Turns, then the turns between two rows, first turn first; the first pair answered:
Repe:
[-24   2  -4  14  10   7 -23  -7   3   5 -11  13  -4 -17  -2 -30   5   7
   0   6  -4   2 -15] |-> [ -3 -10 -17 -25   8  -8  -8  14   3   3   7  11 -14 -13  -8  -8   4 -26
  -4   9  -8  13 -11]
[  8  23  12  -9 -31  27  14   7  27 -33  20  12  -4  15  -8  17  -1 -14
   7  -4   7   3  -9] |-> [-15  20  26  29 -22  32 -17   3  19 -10   4  -3   6 -17  -2 -13   4  12
  21  -8   8  -7 -16]
[-39   7   4  20  21 -39  -7 -28 -28  35  -7  -1 -21  23   1  -4  -7  16
   7 -11   8   1   5] |-> [-28  -4  -7 -13  26 -52   0 -15 -31  34   9  -7 -31  18  -5   9  -8  -9
   6  -9   1  11   6]
[-10  12  26  45  -1  23 -16 -19   7  -5 -12   8  13 -10  -1 -19  16  37
  12  -6  13 -10  -1] |-> [ 11  -9  -6 -18   9 -21 -32  34  -5  22   2 -24  -5 -35  -8 -19  16 -12
  18   8   4   1  -5]
puf:
[ -7  26  29  -6   4  12   0   2 -13 -14  -5  17 -23  27  -1 -23  -4   3
  16   4 -16  23   4] |-> [ 25  16  25 -10  -5  30  -6   2   9 -11 -16  31   2  18 -24   2  -1 -17
   5   0  12  23  -6]
[ -1  -8  -6  23   3  23  -6 -16   6  18 -11  21  26  -3  -3  34  -5  15
  -8  -7  19 -21  -1] |-> [ -5 -20 -10  22  22  -1 -17   1 -13  40  -2  -3  16 -24   2  13  -7  14
   2  -1  15 -20  -3]
[-13  11 -18 -19  10 -22   7  -2 -13  20  10   9  -6  15   5   5  11   5
 -13   9  -8   4  20] |-> [ -6  18 -12 -18  -1  -6  12  -7  -5  13   5  19   9  21   0  22  11   4
 -23   4  -3   5  17]
[  2  -1   3 -24  -1  -3  13   4   4 -13  14  -4 -18   6   4  11 -10 -15
  -6  16  -7   3   7] |-> [  7  -7   1 -26   1   1  11   4   9 -10  11  -4 -14   1  -2  16 -14 -20
  -7  13  -4   4   6]
zil:
[ -8   3   9  -8  -4  -7   0   8  -8 -12  15  -5 -23   1  11 -18 -13   2
   8  14 -14  11  -5] |-> [ 17  -4  -8 -25  -4  -8  15   5  -2  -3  14  -5  -7   7  -3  15 -10 -16
  -5  12   1   6  -2]
[ -7  23   1 -37   3 -20  -8  21 -21   3   3   4 -15  20   7   1   5 -15
 -15  13 -14  17  29] |-> [  0  18 -13 -13  13 -15   5   4 -17  16  -7   9  14  29   4  23   8 -13
 -37  -1   4  -6  35]
[ -3   6   3  19   5  15  10 -21   6   0 -18  13   4   2  -3  31   5  -1
 -17   5  20 -10 -14] |-> [-24  15  20  26  -3  17  -6 -11   1 -10 -17   9 -23  -6   7  -1   6  11
   0  11   5   2 -22]
[ -7   9  15  -2  -5   6 -26   9  -1  16 -20 -12   0 -26 -10  -8  11   5
  -3  10 -11   4   0] |-> [ 10   3   7 -15  -5   6 -22  12   3  22 -23  -8   1 -22 -16  10   9 -14
 -11  12  -4   4   3]
sur:
[  6 -17 -21  -8  13 -24  29   2   0  10  30   6  -5  -1   7  -2  -1  -9
   6 -19   8   7   9] |-> [  7 -21 -11  -1  13 -14  34  -2  10   2  36   5  -6  -4   9  -9  -1  -9
  12 -25  13   3   2]
[-11  11 -19 -20  19 -32  19  11 -22  15  16 -12 -19  22   5   5   1  -4
  -7  10 -22   2  18] |-> [ -9  -9 -15   5  36 -34  23   3 -24  15  22 -15 -15  10  12 -11  -4   5
   7  -1 -11 -10  12]
[  7   1  11 -17  -8  12  -1  20  15  -8 -10   4  -4 -17  -6   4  -7   4
  15  -4   1   8 -11] |-> [  5  11   0 -25  -5   7   1  25   9   0 -15   5  -6 -11  -7  11 -10  -1
   8  -2  -8  10  -3]
Pairs:
(2 to 4 turns a pair)
[-10  12 -35  10  28 -37   9  17 -40  37 -10  -8   7  22  13   8  15  33
  -1  15 -14 -14  20] |-> [ 14  -2 -41   2  28 -31  -1  25 -29  50 -16 -13  25   4   0  21  18  15
  -1  13   6 -18   9]
puf puf puf
[  5   4  11  24  15  12  -1 -34  14  -6  -8  14  18  -4  16  11  12  19
   8   2   8  -5  -4] |-> [  8  21  11   3  -5  14  -4 -20  19 -15 -17  20  14  10  10  22  15   9
  -9  10  -1   3  -1]
sur sur
[  3 -11 -24 -37   0 -20 -12  18  -8  29 -12   0   9 -15 -12  42   1 -36
 -26   6   7   7   9] |-> [  4 -40 -16   9  34 -15  -7  -7  -9  34  -4 -15  10 -40   1  15  -6 -16
   4 -13  28 -14  -6]
sur sur
[-14   8  24  24 -11  19   9 -18   4 -41   1   8  -7  16  14 -18   4  27
   3   3  -5  -1  -6] |-> [  3 -17  -5 -21  10 -24  -8  23 -17   6  14 -29 -15 -22   5 -28   3  -6
  16  10  -2   5 -13]
puf Repe Repe puf
[ 32  -9  -5   0   6  23  20 -15  20   9   5   9  14   2 -23  30  -8 -27
 -10 -11  26 -14   0] |-> [ 21 -24 -14  -5  32 -11  17   4   0  23  29 -14 -14 -16 -10  -2 -11 -29
   6  -6  14 -14   0]
Repe puf Repe sur
[ 15   0  -7  -6  -9  -2   3  -9  -3  21  -8  12  18  12  -7  32   3  -5
 -19  -1   7  -6  12] |-> [ 10 -11   0  23   5   0   1 -20   0  27  -8   2  23  -6   0  12   1  11
  -4 -13  18 -20  -2]
sur Repe sur
[ -3  -1  27 -12 -20  13 -20  11   9 -30  -3   4  -4  -3  -5 -27   2  -3
   8   0  -8   8 -21] |-> [-14 -16  -5   2  25 -36   2  10 -24  17  10 -13  -5  10   2 -16  -3   4
  -1  -3  -6 -13  -1]
zil puf zil puf
